Where one turn sends some rows of the set: a few examples, then the rows asked
k496: [-1.25  3.05 -0.85  1.47  1.67 -1.32 -1.66  0.95  0.22 -2.02  0.66  3.15
 -0.61 -1.82  0.01 -0.13  0.14 -0.28  1.82  0.80]
k883: [ 0.81 -2.33  0.43 -0.31  0.69  1.31  2.90  2.92 -2.39 -0.49 -0.91 -1.47
  2.12  1.56 -0.15  2.33  1.76 -0.53  0.42 -2.14]
k303: [ 1.73  1.19 -0.28  0.52 -3.64  3.07 -0.88 -0.93 -1.60  0.41  1.88  1.76
 -0.16 -1.25 -0.10 -0.68 -0.28  2.83 -2.83  1.52]
k893: [-0.49  2.21  0.28  1.47  1.35 -2.26  0.77 -0.37  1.06 -2.06  0.09 -0.11
 -2.53 -2.21  0.45 -1.27  0.07  1.47  1.48  1.92]
k83: [ 1.85  0.99 -1.63 -2.10 -0.14 -0.34  1.22  0.46 -2.62 -1.32 -0.70  4.90
  0.84 -0.12 -2.50 -0.08 -0.95  0.82 -3.55 -0.86]
k623: [ 2.22  0.95  2.87 -1.36 -0.25 -0.62 -1.01 -1.93 -0.40  3.21 -0.08  0.82
  2.32 -1.46  0.25 -1.39 -1.37  0.60 -1.83 -1.59]
k13: [ 0.03 -1.31  1.80 -0.25 -1.35  3.17 -0.01  3.80 -1.23  0.32 -0.23 -2.32
  1.79 -0.30  0.89  1.91  1.10 -0.88  1.14 -0.55]
k16: [ 1.12  1.21 -0.55  1.09 -0.07  0.59  0.71 -0.25  0.29 -0.67  1.30  3.45
 -1.31 -2.19 -0.02 -2.99 -1.81 -1.43  2.48 -0.29]
k14: [ 1.00  2.04  2.32 -1.03 -0.83  2.81 -1.46 -0.78  0.17  0.26 -1.36  0.66
  1.92  0.08 -0.24 -0.35 -1.00  3.73 -2.77  1.75]
k71: [ 0.74 -1.99  0.29  0.45  1.35  2.82  1.79  2.91 -2.25  0.01 -1.96 -1.08
 -0.05  2.55  0.61  1.60  0.29  0.04  1.73 -1.78]
k974: [ 1.52 -2.93  1.12 -0.22  0.73  1.43  1.71  2.33 -2.12  0.28 -1.07 -3.39
 -1.31 -0.16  1.17  2.13 -0.37 -1.15  0.84  0.14]
k532: [-0.01  1.70 -2.05  0.52 -0.27 -2.01  1.56  0.17 -3.04  1.76  1.68  2.17
 -0.71  1.05 -0.83 -0.82  0.21  3.58 -1.50 -2.60]
k906: [-1.04 -1.38 -2.01 -0.97  0.28 -2.01  0.15 -0.32 -1.86 -0.17  0.07  2.32
  0.46 -2.32 -1.87  2.03 -1.62  0.39 -4.53 -0.08]
k81: [ 1.98  2.96  1.52 -0.90 -0.78  0.12 -3.83 -0.25  0.37 -0.02 -1.40  2.58
  1.67 -1.91  0.20 -0.32  0.89  1.55 -1.55  1.15]
k325: [ 0.75 -2.28  1.37  0.49  0.52  1.82  2.98  2.88 -1.80  0.97 -1.46 -0.37
  1.74  2.91  0.01  1.42  1.41  0.36  1.58 -1.42]
k754: [-0.79 -0.64 -1.55 -0.69  0.86 -1.75  2.65  1.71 -3.23 -1.12  0.60  2.68
 -0.27  0.27 -2.02  0.38 -2.16  3.11 -3.37 -0.27]
k810: [ 0.43  1.64  1.26  0.38 -3.05  1.44 -2.74 -0.77 -0.33 -0.03 -1.04  0.95
  2.32 -0.47 -0.45 -1.53 -0.39  2.31 -1.29  3.17]
k761: [ 1.18 -3.98  0.25 -0.48  0.12  0.93  3.27  2.21 -0.88  0.86 -1.04 -2.24
 -0.67 -0.14  0.45  1.48  0.16 -1.00  1.85  1.17]
k924: [ 0.39 -3.11 -0.92 -0.35  0.35  1.61  2.09  2.32 -0.30 -0.58 -1.34 -2.70
 -0.18 -0.89  0.64  1.81  1.13 -1.41  2.33  0.02]
k8: [-0.07  0.94 -1.32  0.85  0.12 -4.24  1.20 -1.56 -0.42 -1.06 -0.45 -0.54
 -1.29 -1.60 -0.58 -2.04 -0.11  0.42  1.00  2.40]
k764: [-0.31 -2.50  2.80  1.73 -1.95  2.29  0.83  3.38 -0.78  0.87 -0.17 -1.51
  0.69 -0.28  1.00  1.84  1.29 -0.43  1.08  0.15]
k966: [ 1.56 -3.48 -1.50  0.91  0.79 -1.85 -0.05 -0.09 -1.93 -0.47  0.32  4.87
  2.20 -1.62 -0.37  0.11 -0.58  1.39 -2.01 -0.15]
k229: [-0.39  0.82 -1.29 -0.66 -1.08 -1.56  2.05  0.94 -4.12 -0.31  0.28  2.78
  1.75  1.91 -2.75 -1.31 -1.75  1.95 -2.48 -0.22]
k712: [ 3.17  0.75 -2.00  0.13  0.80 -2.02 -0.01 -1.93 -0.62  0.15  0.74  0.10
 -1.37 -1.24  1.16 -1.00  0.97  2.85  0.91  2.96]
k560: [ 0.08  1.96 -1.52 -0.69  0.20 -3.51  0.25 -0.37  0.38 -0.63 -0.43  1.62
 -2.80 -3.53 -0.75 -1.00 -0.32 -0.72 -0.30 -0.21]
k349: [ 2.35  3.66  1.42 -2.69  1.17  1.64 -0.41 -2.25 -0.27  0.19 -0.94  1.08
  1.91  0.14 -1.00 -0.09 -1.25  0.07 -1.95  0.75]
k543: [-0.06 -2.73  2.00  2.40 -0.64  2.68  0.07  2.90 -1.70 -0.45 -1.12 -1.71
  0.11  0.24  1.39  2.70  1.28 -0.26  0.08 -1.03]

k532 moves to k303
k496 moves to k906
k764 moves to k761
And these:
k966 moves to k623
k754 moves to k14
k883 moves to k13
k83 moves to k81
k229 moves to k810
k974 moves to k71

